The rows below come in pairs that one turn or mirror swaps. Which row does each named row swap with?
Vus: [  3.7   1.1  -6.4  22.6   7.7   4.9  12.7  12.7   4.3  -0.3   4.0  -5.0
  14.6 -27.9   0.7 -19.5   3.5]
Voseb: [ -3.5  11.6   6.2   7.9  30.0  -6.6  20.5  18.1  11.2 -20.4  21.7  34.2
  -1.3 -10.6  -9.8  -6.5 -30.0]
Biv: [ -4.8  -5.7 -22.6  -5.7  -2.0   8.9  30.7   4.2  -6.8 -17.6   1.7  -4.4
   0.0  -7.8   7.3   7.2  -7.8]
pirog: [  9.7 -14.7 -12.2  16.8  13.9   8.4  19.7  23.9  12.1 -10.1  -6.0  14.0
   1.1 -14.6 -11.8   3.4 -12.8]
sen: [ 16.7  -7.1  -7.8  23.4   1.2   9.9  16.6  19.1  12.1 -15.1   4.5  10.7
  13.9 -19.7 -10.6   3.7  -9.3]
letu: [ -0.7   7.2   6.5  -6.9 -15.3   2.6 -12.3   7.3 -21.2  -4.8  15.0  18.0
   6.3 -18.0  11.2 -10.9 -12.1]
zer: [  6.7  10.5  10.7  -1.2  27.5  -5.7  19.3  13.2  21.4  -9.7  24.0  23.2
 -11.8  -6.5   6.7  -8.0 -29.0]
mon: [ -7.1  17.8   6.2  -7.3   7.7  -0.4  -9.9  -0.4 -18.3  -5.7   4.5  30.3
  -2.6  -6.3  19.1   4.6  -1.8]
moza: [ -4.5   7.4  10.9   0.4  12.0  11.1  25.1  15.4  20.7 -22.1  31.3  29.2
  -4.8 -29.4  12.5  -3.4 -19.3]
Buve: [  3.3   1.2  12.3   1.8  32.8   7.5  19.2  11.4  19.9 -20.2  25.0  26.6
  -7.0 -22.0  20.8  -1.8 -14.7]
mepo: [-13.3  -4.3 -23.1  24.5  14.4  -3.3  15.5  27.3  16.9  -5.6  -3.7   9.0
   2.5 -17.6  -2.8  -0.3  -9.6]
Litu: [  2.0  10.3   5.3   7.5  31.3   5.5  13.8  15.5  18.1 -19.4  25.5  28.1
 -19.6 -17.2   1.7  -1.3 -24.5]
Vasam: [ -5.9  12.5  -1.0   5.9  19.2   9.0  25.6  34.3   8.6 -19.2  30.1  29.7
   4.9 -25.0  -4.9  -0.5 -11.1]
Tede: [-25.2  16.8  -4.0 -10.2  -1.7  -4.2   9.7  19.6 -22.2 -15.1  20.3  19.4
   9.8   0.8  14.1  -1.0  -3.5]
rovu: [-11.7   4.1 -17.9  -2.1   0.3   6.4  28.9   7.0  -4.3  -8.6 -16.4  -2.5
  -2.6  -7.7   9.2  -2.0 -17.7]
tuger: [ -8.5 -14.4 -22.6  -0.2   0.3   3.2  18.3  16.7   0.0 -17.8 -14.0   8.6
  -4.9  -1.9   3.8  10.5 -14.6]
todev: [-10.2  -3.3  -7.8   2.3  -5.0   3.8  11.5   5.4  -4.6   3.0  -6.0 -11.7
  14.3  -4.4  10.1 -12.8  -3.2]
zetuv: [-12.0  29.1   4.4 -13.3   4.4  -8.8   9.2  -4.2 -19.3 -12.8  15.4  17.3
   8.3  -0.1   6.2 -11.3 -20.2]
vivu: [ -8.6  15.2   3.6  -2.4   1.2 -12.5  -6.2  14.8 -25.3  -5.3  17.1  30.3
  -8.2  -3.1  15.8   0.1  -5.4]
Peg: [ -0.8  19.6  12.8  -5.0  -3.7 -10.5  -3.0  -9.8  -6.2 -10.3  10.9  31.6
   6.3   3.6   5.1  -2.2 -15.5]
Kul: [  3.2  23.2   1.5 -13.7   3.2  -0.7   3.5 -13.3 -13.8 -19.1   2.1  29.9
  -1.5  -5.3  13.5   2.5 -13.4]
keba: [ -7.4  -5.6 -11.9   0.9  -6.5  10.1   9.1  10.6 -11.1  -3.4 -14.3  -6.0
   4.9  -4.5  15.4   0.3  -6.7]
rif: [-14.0   1.6 -15.1   1.3  -7.2  11.4  16.5   6.1   2.6  -1.0  -9.0  -9.7
   7.6 -18.0  10.7  -0.7  -5.7]
Situ: [ 11.2  -3.7   0.5  -4.6  20.1  14.3  17.5  23.5  24.2 -12.8  27.0  29.2
  -2.4 -16.5  11.7  -9.8 -21.4]
dapan: [ -9.3  -6.5 -12.2  31.8  15.1  -4.0  15.6  16.1   4.7   0.2   4.3  12.0
   8.4 -20.1  -6.1  -6.6   5.1]
milab: [ -2.5   8.1   2.1   4.4  25.5   8.1   6.6  18.8  21.6 -13.2  18.2  39.7
 -18.5 -23.9   7.9   5.6 -17.8]
gir: [ -2.3  10.4   9.1 -11.5  -9.2  -2.2  -2.8  -5.1 -12.9 -15.3   9.1  22.9
   6.2  -8.9  32.4  -4.2  -8.0]
rabu: [-14.5  22.1   7.7 -10.4   2.4   2.1   3.8   8.6 -13.0 -21.6 -14.5  29.2
   0.3  -6.1   2.3 -10.7  -2.9]
divor: [ -5.6   2.1   4.5  10.1  25.7   4.6  21.9  21.9  18.7 -17.9  38.0  29.1
  -6.5  -8.1   3.6   0.4 -16.6]
dopig: [ -7.8  10.5  -2.7 -11.4  -4.9   0.6 -12.2   6.8 -12.3   0.9  10.2  33.2
   9.4  -0.6  15.5  -8.7  -5.4]
Gel: [ -5.7 -11.5   3.0  -0.5  13.1   7.7  12.6  30.6  19.1 -10.9  20.4  25.7
 -13.6 -21.5  10.3  -6.0 -33.3]
Puf: [-12.4  25.7   1.1  -6.1  -4.6   4.0   2.0  -1.0 -18.9  -6.4  21.8  21.8
   1.7   3.2   7.9   1.6  -1.1]
vuk: [-11.5  17.8   9.8  -5.8  -0.1  -6.8  -7.1  -9.3 -17.8 -18.7  15.5  19.0
   1.8  -0.8  17.3  -6.7  -8.8]
vub: [ -6.0 -13.9  -4.9  23.5   9.9  13.5  25.2  11.7  20.3 -24.4   1.7   4.5
   7.5 -18.8   0.0  -4.1  -5.3]
zab: [  4.4   3.5  14.1   5.6  10.7  -0.6  25.8  11.5  27.4 -17.5  24.7  13.0
 -11.1 -19.9   5.7   7.1 -23.8]
lobap: [  7.6 -21.1 -12.7  26.0  13.0   1.0  11.7  27.0   4.0 -11.8  -1.1   6.9
   4.7 -15.6  -4.0   2.9  -6.8]
Moru: [ -5.9  15.3   9.5   4.4  -7.6 -20.4  -7.0   3.9 -13.8   0.1   9.5  14.8
  -5.3  -1.4   7.5   6.4  -6.3]
zaze: [  9.5   3.6   3.7   8.4  26.2  -0.2   8.7  24.5  19.9  -6.0  13.9  36.7
 -15.6 -24.5  15.9  -2.2 -20.5]
noro: [ -0.1   6.8   8.3  10.8  40.0  -9.4  14.4   8.2  19.5 -12.4  18.3  28.3
  -4.8 -15.3  14.7 -14.5 -17.3]
Lat: [-17.0   8.6  -0.4 -17.5  -7.4 -10.2   6.9  -1.2 -11.9 -13.5  16.3  19.4
  -1.9  -8.8  23.5 -15.8 -23.1]
rino: [ -5.6  12.3   9.1 -10.7   2.0  -2.2  -6.8  -1.3 -14.7 -15.6  22.5  14.6
   3.4  -5.6  28.5  -5.9  -0.9]
Leg: [-17.5   1.0 -16.4   2.4  -2.7  -2.1  11.4  16.5   1.9   4.7  -5.6  -5.5
   3.5   2.9  15.5  -3.3 -12.4]
dimim: [  4.7  -9.7  -4.1  31.3  14.7  -5.2  19.4  16.3   0.2 -11.7  -3.6  11.0
  13.8 -18.1  -7.5 -11.6  -4.5]
Kofo: [  4.7   7.9  12.6  -0.6  32.3   2.2  23.3  27.6   8.7 -26.1   8.7  15.7
  -5.1 -15.3   8.6 -24.4  -9.7]
Niba: [  2.2   2.7 -20.7   3.8  -8.5   4.3  15.2   8.1  -8.6 -20.6   1.8  -8.6
  18.2 -12.9   5.9  -1.0  -4.0]
Vasi: [  8.9   5.4   0.8   7.6  15.5  -4.4  10.4  19.4   7.1 -13.8  24.1  42.3
  -9.9 -31.8  -5.7 -10.5 -24.9]
nadar: [ -3.6   6.7 -19.8   8.8   4.3   1.8   5.7  13.6 -15.7  -1.8 -11.4  -3.2
  -7.0  -2.7   3.5  -2.5   2.3]
Mima: [  4.8 -14.8  -4.0  25.4  15.4  13.1  16.9  24.2  13.9  -5.4  -3.6   8.3
   6.3 -24.4  -0.2  -5.7  -7.9]

divor swaps with Puf
Vus swaps with tuger
lobap swaps with rif
vuk swaps with Litu
nadar swaps with vub
noro swaps with Kul
sen swaps with Leg
rabu swaps with Kofo
moza swaps with vivu

